(in the rows, 128 means zero)
Named moves come first, each a turn or a mirror and shown by rows before and after it. Which of them, in which order, take the first row of each pair that follows to the second? Write the first one first, as in the answered first pair.
F:
[123 120 130  96 137  99 119 144 142 127 142 142 106 132 146 157 162 135
 121 111] |-> [126 123 127 111 134  97 118 150 123 111 157 148 115 135 141 152 157 127
 111 117]
[107 144 132 148 133 139 133 153 131 101 134 127 136 142  97 107 111 135
 136 130] |-> [100 140 142 124 137 151 135 136 153 118 117 117 133 144  94 109 114 150
 152 124]
[126 138 105 156 115 127 146 105 129 147 127 140 129 108 142 124 105  98
 106 144] |-> [118 132 122 135 122 135 148  91 148 169 111 136 127 109 147 121 105 106
 123 141]
[105 138 136 129 163 150 155 110 151 153 113 127 142 135 175 122 142 133
 160  59] |-> [116 148 103 180 144 130 168 150 106 114 140 134 162 133 154 119 123 103
 116  74]
P:
[151 114 149 133  94 151 104 175 143 119 161 109 129 134 114 122 155 134
  93 140] |-> [156 113 143 131  92 151 108 176 143 120 166 102 131 141 117 124 156 137
  89 129]
[132 115 122 101 142 112 116 104 158 185 124 132  89 124 133 134 160 150
 138 148] |-> [155 122 110 128 157  97 121 115 137 168 144 145  85 124 145 130 167 132
 135 130]
[168 140 122 143 138  95  93  97 136 172 171 135  82 110 164 152 178 162
 150 129] |-> [158 141  98 199 141 101 120 120 107 161 198 143 111  96 160 112 144 123
 129 119]
[143 121 139 102  71 140 113 133 117 143 136 134 109 149 142 156 151 173
 104 159] |-> [167 133 120 129  81 127 108 145  88 128 157 152 102 138 157 153 167 154
 103 147]
L:
[144  95  92 156  58 101 109 157  90 120 159 168 158 101  89 158 143 141
  69 167] |-> [144 101  94 156  56  96 107 155  88 117 155 169 152 102  83 161 147 139
  66 168]
[154 152 121 140 139 112 119 140 102 112 124 134 106 131 136 151 153 104
 110 128] |-> [151 147 116 145 143 115 118 155  98 122 140 130 110 129 142 142 154 103
 107 123]
[106 117 124 156 116 125 135 148 114 130 135 142 156 150 109 122 107 105
 141 139] |-> [106 117 127 152 113 125 127 152 113 126 139 141 155 147 103 119 106 110
 135 142]
[168 170 122 152 165  95 149  73  78 140 118 163  92 117 168 121 164 122
 164  93] |-> [164 152 143 157 167  95 144  96  94 160 154 156 108 113 176  99 184 129
 165  80]
Now pairs of rows:
Between the rows of a pair lie 2 to 3 moves.
[126 129 125 151 113 111 125 138 115 111 113 129 143 124 135 120  95 101
 118 148] |-> [151 141 132 143 152 101 118 118 125 128 121 132 110 123 165 130 135 116
 139 117]
F then P then P
[142 121 119 172  93 112 132  91 160 209 147 148 129  91 155 140  97 113
  93 167] |-> [146 120 119 154  76 112 122  99 166 198 140 149 127  95 145 152 101 124
  90 179]
P then F then P
[122 125 113 144 154  79 130 161  85  88 170 122 150 147 124 130 160 123
 130  90] |-> [ 70 103 151  94 157 115 134 121 151 146 128 104 161 141 120 111 134 155
 159  99]
P then F
[ 63  80 130 130 157 146 175 142 127 101 128  96  90 155 128  52  98 130
 159  68] |-> [ 51  74 138 104 110 151 157 156 134  79 111  89 108 164  90  70  87 153
 139 102]
P then F then P
[ 68 121 146  84 145 150 143 114 159 135 106 136 161 125 125 108 116 124
 150 145] |-> [ 79 125 132 100 110 143 136 141 131  86 119 135 174 128 101 125 113 125
 112 168]
F then P then F
[ 45 129 176  94 179 158 122 128 176 157 108 119 137 138 120  86 117 153
 183  99] |-> [116 159 147 126 211 120 109 137 129 135 146 131  95 145 160 109 171 141
 188  57]
P then P
[102 160 137  88 121 124 176 108 173 119  79  93  91 149 142 192 109 136
 170 126] |-> [100 161 121 117  83 113 186 141 148  75  88  96 113 157 117 196  85 124
 126 150]
F then P then P
[139 113 130 223 150 125 155 153  98 111 167 130 158 120 134  87 100  90
  94  96] |-> [162 106 185  90 130 129  92 105 172 137 104 100  95 151 149 161 168 189
 139 110]
P then P then P
[151 153 119 173 122 123 108 178  89  87 168 135 171 133  93  60  85  74
  98 112] |-> [129 139 137 105  72 129  67 175 124  77 120 116 170 148  65 105  88 118
  88 156]
P then P then F
[127 137 117 165 127 140 157 122 134 161 148 137 129 104 144 120 101 114
 127 131] |-> [141 140 111 168  99 133 152 132 122 128 144 136 135 114 128 134 106 118
 108 152]
P then P then F
